Look-ups in named tables: a row name and a column name give one cell, copied from the table.

Table Gak
|  | Pesa | Nutip | Lobiv | Kuzem | Pavup |
|---|---|---|---|---|---|
| Duputug | -0.262 | -0.707 | -0.939 | 0.767 | -0.323 |
| Falu | -0.048 | -0.676 | -0.848 | 0.851 | -0.406 |
| Bibiraz | -0.259 | -0.675 | -0.917 | 0.864 | -0.494 |
| Dutu | 0.292 | -0.494 | -0.779 | 0.659 | -0.502 |

Bibiraz, Nutip: -0.675
Dutu, Nutip: -0.494
Duputug, Lobiv: -0.939
Duputug, Pavup: -0.323
Duputug, Nutip: -0.707
Bibiraz, Pavup: -0.494
Falu, Lobiv: -0.848
Dutu, Pesa: 0.292
Falu, Nutip: -0.676
Falu, Pesa: -0.048
Falu, Kuzem: 0.851
Duputug, Kuzem: 0.767
Falu, Pavup: -0.406
Dutu, Pavup: -0.502
Bibiraz, Lobiv: -0.917
Bibiraz, Pesa: -0.259
Bibiraz, Kuzem: 0.864
Duputug, Pesa: -0.262

Biz =
fields: Diden, Mer, Durare, Dukilo, Gagadol, Pefige, Luvera, Gusus
Kogusu: [120, 103, 99, 186, 125, 112, 160, 112]
Ral: [79, 80, 165, 41, 82, 163, 112, 195]
Vog: [209, 89, 183, 166, 161, 73, 120, 200]
Dad: [163, 177, 126, 123, 136, 70, 86, 176]
Gal: [81, 104, 145, 246, 140, 44, 163, 30]
Faleda: [88, 101, 143, 59, 95, 68, 149, 101]

What is the Diden of Faleda in Biz? 88
What is the Luvera of Gal in Biz? 163
What is the Gusus of Faleda in Biz? 101
What is the Gagadol of Kogusu in Biz? 125
What is the Gagadol of Gal in Biz? 140
What is the Pefige of Gal in Biz? 44
What is the Durare of Faleda in Biz? 143
What is the Mer of Vog in Biz? 89
What is the Gusus of Gal in Biz? 30
What is the Durare of Kogusu in Biz? 99

Mopa
cols = Lol, Vokebi, Sel, Poboru, Rolok, Limop
Tud: [0.5, 0.4, 0.5, 0.5, 0.5, 0.5]
Desoz: [0.7, 0.4, 0.6, 0.4, 0.3, 0.5]
Zit: [0.4, 0.7, 0.4, 0.5, 0.5, 0.5]
Vul: [0.5, 0.7, 0.5, 0.4, 0.4, 0.5]
Zula: [0.5, 0.4, 0.5, 0.5, 0.5, 0.5]
Bugaras: [0.2, 0.6, 0.3, 0.6, 0.8, 0.6]

Zit, Sel: 0.4
Vul, Rolok: 0.4
Tud, Sel: 0.5
Desoz, Sel: 0.6
Vul, Poboru: 0.4
Bugaras, Lol: 0.2
Desoz, Poboru: 0.4
Vul, Limop: 0.5
Vul, Vokebi: 0.7
Tud, Lol: 0.5
Bugaras, Limop: 0.6
Zula, Sel: 0.5
Bugaras, Rolok: 0.8
Zit, Rolok: 0.5
Bugaras, Poboru: 0.6
Zula, Lol: 0.5

Mus =
,Kulaku,Gira,Laf,Zurida,Muraguz,Zifibe,Galopo,Ril
Kemi,0.51,-0.39,-0.96,-0.48,-0.01,0.23,0.68,0.11
Vuz,0.36,-0.39,-0.12,0.68,-0.34,0.56,-0.47,0.47
Met,0.07,0.42,-0.28,-0.57,-0.14,0.00,-0.43,-0.20
Maz,-0.26,-0.34,-0.38,0.52,-0.45,0.21,-0.06,-0.26
Levov,0.04,0.67,-0.74,-0.28,-0.12,0.43,-0.29,-0.41
Dat,0.49,-0.26,0.75,-0.87,-0.15,-0.06,-0.61,0.43

What is the Gira of Vuz in Mus?
-0.39
What is the Gira of Maz in Mus?
-0.34
What is the Muraguz of Kemi in Mus?
-0.01
What is the Ril of Met in Mus?
-0.20
What is the Ril of Levov in Mus?
-0.41
What is the Zifibe of Kemi in Mus?
0.23
What is the Gira of Dat in Mus?
-0.26
What is the Galopo of Dat in Mus?
-0.61
What is the Zifibe of Met in Mus?
0.00
What is the Gira of Kemi in Mus?
-0.39
What is the Kulaku of Dat in Mus?
0.49
What is the Laf of Vuz in Mus?
-0.12
What is the Zurida of Dat in Mus?
-0.87
What is the Zurida of Kemi in Mus?
-0.48
What is the Muraguz of Levov in Mus?
-0.12
What is the Kulaku of Levov in Mus?
0.04
What is the Galopo of Kemi in Mus?
0.68
What is the Ril of Dat in Mus?
0.43
What is the Galopo of Levov in Mus?
-0.29
Which row has the largest Galopo? Kemi

Ratozal:
|  | Loti | Rino | Ramo | Fuz | Kibufu | Fusimom | Kuv | Tokaz |
|---|---|---|---|---|---|---|---|---|
| Gabeli | 78348 | 26662 | 34321 | -55200 | 78960 | 37644 | -3596 | 80333 |
| Kufoso | -28142 | 9229 | 20557 | 70717 | -28767 | -20073 | 3016 | -25085 |
| Suket | 102 | -85797 | -23695 | 41153 | -8188 | 4836 | 57686 | -27341 |

Tokaz of Kufoso: -25085
Fuz of Kufoso: 70717
Rino of Gabeli: 26662
Kibufu of Kufoso: -28767
Rino of Suket: -85797
Kuv of Kufoso: 3016
Tokaz of Suket: -27341
Fusimom of Kufoso: -20073
Loti of Suket: 102
Rino of Kufoso: 9229
Kuv of Gabeli: -3596
Kibufu of Suket: -8188
Fusimom of Suket: 4836
Ramo of Suket: -23695
Kuv of Suket: 57686
Kibufu of Gabeli: 78960
Fuz of Gabeli: -55200

Komeliv.csv
,Bapo,Lefog,Mizukob,Fut,Nomiz,Gugageg,Gan
Ruzi,52164,33959,63702,63242,29483,39402,50772
Let,43601,78174,55971,64620,19564,27169,36027
Pap,63221,48720,39338,42679,44469,58998,36502
Kug,55083,52608,68213,48481,40377,44934,33937
Tadino,61256,44354,47196,51227,71936,43833,36692
Busovi,55024,40106,24740,41031,56702,33591,27407
Zorure,54058,64036,49982,40740,31769,47228,24120
Muma,35484,49902,60908,63801,30712,40338,55074
Makitu,65389,50225,50970,37810,53934,52167,53502
Gemitam,53591,71501,75191,46753,33362,39640,44270
Vare,44543,14752,49631,40293,44536,40341,50245

Muma, Fut: 63801
Busovi, Bapo: 55024
Muma, Bapo: 35484
Vare, Nomiz: 44536
Gemitam, Fut: 46753
Zorure, Fut: 40740
Let, Gugageg: 27169
Ruzi, Bapo: 52164
Muma, Gan: 55074
Vare, Gan: 50245
Let, Lefog: 78174
Tadino, Mizukob: 47196
Makitu, Mizukob: 50970
Makitu, Gan: 53502
Busovi, Fut: 41031
Tadino, Lefog: 44354
Vare, Lefog: 14752
Busovi, Lefog: 40106
Pap, Gugageg: 58998

Tutula.tsv
	Mer	Boliru
Lav	29	30
Bav	5	5
Mozafu	23	24
Fofa	52	52
Sogafup	16	17
Gebokuv	90	91
Nekepuv	36	37
Pomoned	59	59
Fofu	52	52
Sugol	38	38
Ran	17	18
Vogeber	61	60

Mer of Gebokuv = 90
Boliru of Sogafup = 17
Boliru of Ran = 18
Mer of Mozafu = 23
Mer of Sugol = 38
Mer of Nekepuv = 36
Boliru of Mozafu = 24
Mer of Sogafup = 16

Seb.csv
,Nel,Lif
Gulus,0.226,0.378
Pepozu,0.750,0.378
Zamota,0.944,0.868
Sekid,0.327,0.891

Lif of Zamota = 0.868
Nel of Zamota = 0.944
Lif of Gulus = 0.378
Lif of Sekid = 0.891
Nel of Gulus = 0.226
Nel of Sekid = 0.327
Nel of Pepozu = 0.750
Lif of Pepozu = 0.378
Row with the largest Lif: Sekid

Zego =
|  | Lamo | Lepiri | Derumi | Sut | Veko | Sepufe |
|---|---|---|---|---|---|---|
| Zam | 62 | 121 | 96 | 47 | 101 | 62 |
| Ker | 104 | 71 | 88 | 216 | 91 | 76 |
| Zezif | 79 | 122 | 85 | 148 | 99 | 71 |
| Gud | 124 | 96 | 92 | 78 | 67 | 113 |
| Gen | 91 | 14 | 52 | 79 | 127 | 87 |
| Pamazug | 76 | 57 | 108 | 143 | 94 | 122 |
| Nozoker | 62 | 110 | 92 | 83 | 89 | 58 |
| Vis | 85 | 82 | 96 | 14 | 101 | 94 |
| Zabifer | 143 | 79 | 79 | 120 | 81 | 56 |

Veko of Nozoker = 89
Derumi of Zam = 96
Derumi of Zezif = 85
Lepiri of Gen = 14
Lepiri of Zezif = 122
Veko of Zezif = 99
Lamo of Zezif = 79
Sut of Vis = 14
Sepufe of Zezif = 71
Veko of Gen = 127
Veko of Zabifer = 81
Derumi of Zabifer = 79
Sut of Gud = 78
Sut of Ker = 216
Lamo of Zabifer = 143
Derumi of Ker = 88
Sepufe of Gen = 87
Lepiri of Zabifer = 79
Sut of Zezif = 148
Sut of Pamazug = 143

Table Vabiza
,Gos,Vak,Fupapur,Guko,Puza,Fenedo,Dapo
Rovati,117,82,94,97,121,77,56
Pog,57,52,151,34,42,30,90
Lur,99,97,56,53,174,92,162
Vimon,127,101,132,171,96,139,75
Gebi,133,78,120,174,92,131,61
Dobop,82,82,84,134,89,48,58
Kotepe,72,87,110,44,35,4,103
Zutovu,185,72,139,118,194,152,34
Numigo,118,80,84,92,108,137,40
Dopo,143,81,127,166,94,158,51
Fud,124,172,96,4,155,7,142
Ruv,100,75,110,93,92,110,108
Rus,81,129,79,115,50,102,162
Rele,129,157,158,124,58,146,68

Rele, Fenedo -> 146
Fud, Guko -> 4
Fud, Vak -> 172
Rus, Guko -> 115
Lur, Fenedo -> 92
Ruv, Fupapur -> 110
Dopo, Guko -> 166
Lur, Vak -> 97
Pog, Dapo -> 90
Rovati, Fupapur -> 94
Numigo, Puza -> 108
Rus, Vak -> 129
Vimon, Fupapur -> 132
Gebi, Gos -> 133
Lur, Puza -> 174
Kotepe, Gos -> 72
Which row has the largest Fenedo? Dopo

Domalu =
cols = Kav, San, Lubu, Pap, Zitote
Tep: [58, -1, -69, 53, -43]
Legevov: [30, -31, -44, -13, -17]
Mabas: [-51, 30, -27, -19, 38]
Tukadu: [-96, -75, 2, 16, 11]
Bog: [-37, -78, 7, -20, -57]
Nozuled: [-5, 48, -3, -5, -22]

San of Tep = -1
Zitote of Tukadu = 11
Kav of Tep = 58
Zitote of Legevov = -17
Kav of Mabas = -51
Zitote of Nozuled = -22
Zitote of Tep = -43
Pap of Tukadu = 16
Lubu of Nozuled = -3
Lubu of Mabas = -27

Paf =
columns: Vesip, Tel
Sutiz: [0.54, 0.53]
Dagen: [0.60, 0.50]
Zut: [0.42, 0.09]
Sil: [0.65, 0.04]
Tafotok: [0.76, 0.67]
Pela: [0.67, 0.72]
Tulaf: [0.65, 0.73]

Sil, Vesip => 0.65
Zut, Vesip => 0.42
Sil, Tel => 0.04
Pela, Tel => 0.72
Sutiz, Tel => 0.53
Tafotok, Tel => 0.67
Sutiz, Vesip => 0.54
Dagen, Vesip => 0.60
Tulaf, Vesip => 0.65
Zut, Tel => 0.09
Tafotok, Vesip => 0.76
Pela, Vesip => 0.67
Dagen, Tel => 0.50
Tulaf, Tel => 0.73
Row with the largest Tel: Tulaf

